The same turns and mirrors carry the whole set onto itself, and each row onto the other rows of its family. Which rows share a family with each named row? Give them in list order.
These 27 rows form 9 families of 3 rows each.
Z_290: [ -7.2   0.6  21.7 -33.0  -1.5  -2.8 -26.3   8.4 -13.9 -17.4   2.4]
Z_711: [-15.6  -8.1  22.0 -25.6  14.9   2.9 -28.3   5.9 -11.0  -9.7  16.1]
Z_59: [-19.5  -1.4  27.3 -33.3   0.4   2.2 -11.6  -1.2 -13.6 -14.7   7.3]
Z_242: [ -8.3 -60.0  -2.0 -13.9  -0.7 -14.5   6.0  22.9  18.8 -20.0 -10.3]
Z_193: [ -3.2  -8.5  17.1 -42.2   5.0 -20.7 -25.8  -5.1 -15.7 -15.2   9.5]
Z_665: [ -9.4 -42.5   0.6 -19.5  10.1 -24.6  22.8  -2.9  14.5 -22.5  -9.4]
Z_533: [-14.1 -11.4  15.8 -34.1   1.8  -0.9 -39.6  -7.8  -6.4 -10.8  -3.1]
Z_198: [-12.6 -44.0   0.8 -25.9  -0.5 -19.6  20.8  21.1  11.5 -27.3 -18.4]
Z_171: [ -0.7 -48.8   3.1 -17.8 -11.6 -12.2  21.8  11.3  16.5 -17.4 -18.7]
Z_912: [-17.9  -3.3 -29.9 -36.3 -14.7  -5.1   0.4  24.6   3.3  19.3   8.6]
Z_480: [  0.1 -19.9  36.2 -27.1   2.4 -14.4 -21.9  -0.3   2.9  -2.7  11.5]
Z_93: [-25.7 -50.1   7.4 -30.7  -0.3  -9.2  23.2  15.7  15.1 -15.0 -20.5]
Z_470: [ -2.1 -22.1 -36.4 -22.4   1.4  -7.5 -16.9  13.8   3.9  19.6  10.9]
Z_992: [-23.8  -4.4  23.6 -26.8 -12.2  -6.3 -15.9   4.5 -22.0 -16.7   9.4]
Z_150: [-11.2 -53.0  12.2 -34.7   4.4  -8.2  16.2  11.7  19.8 -25.9  -2.7]
Z_908: [-17.5 -46.3  -2.9 -36.2  -8.5 -25.8   9.6  11.7  37.9 -10.8  -3.4]
Z_994: [-22.7 -10.6 -19.4 -16.2   5.8 -15.7 -18.4  18.3  14.8  23.6  15.1]
Z_761: [-12.1 -55.5  -6.0 -33.0   6.1 -30.4   8.7  12.7  13.1 -13.7 -15.9]
Z_81: [-22.9 -13.5  27.1 -40.5   4.2 -18.4 -26.7  16.5 -14.5 -20.5   6.5]
Z_235: [-26.1 -22.8 -34.4 -31.1   5.2   0.5  -5.1  26.5  15.0  13.3  15.3]
Z_103: [-19.7 -53.4   9.7 -21.5 -12.4 -17.2  18.7  20.0   4.9 -18.9 -14.6]
Z_178: [-10.9 -22.8 -26.8 -41.4   4.1  -5.4   0.5  25.0   3.2  30.4   9.2]
Z_652: [-18.0 -14.5 -32.0 -21.3  -4.6  14.6  -2.6  17.4   7.2  20.4  10.3]
Z_300: [-16.8 -19.8 -29.7 -18.6 -22.5   7.2  -1.4  21.6   2.4  15.5  10.4]
Z_547: [ -6.2  -8.9 -28.7 -27.5  -7.6  -2.1  -2.9  21.8   3.8  10.3  27.6]
Z_923: [-18.8  -6.4  26.5 -24.9   0.1 -11.5 -27.0   7.1 -19.7 -10.4  -9.8]
Z_617: [ -9.5 -13.4 -33.4 -22.7  -3.4   1.3  -3.5  32.3   1.8  19.7   5.4]

Same family as Z_908: Z_480, Z_994
Same family as Z_470: Z_193, Z_761
Same family as Z_300: Z_992, Z_103
Same family as Z_59: Z_93, Z_652
Same family as Z_912: Z_171, Z_923

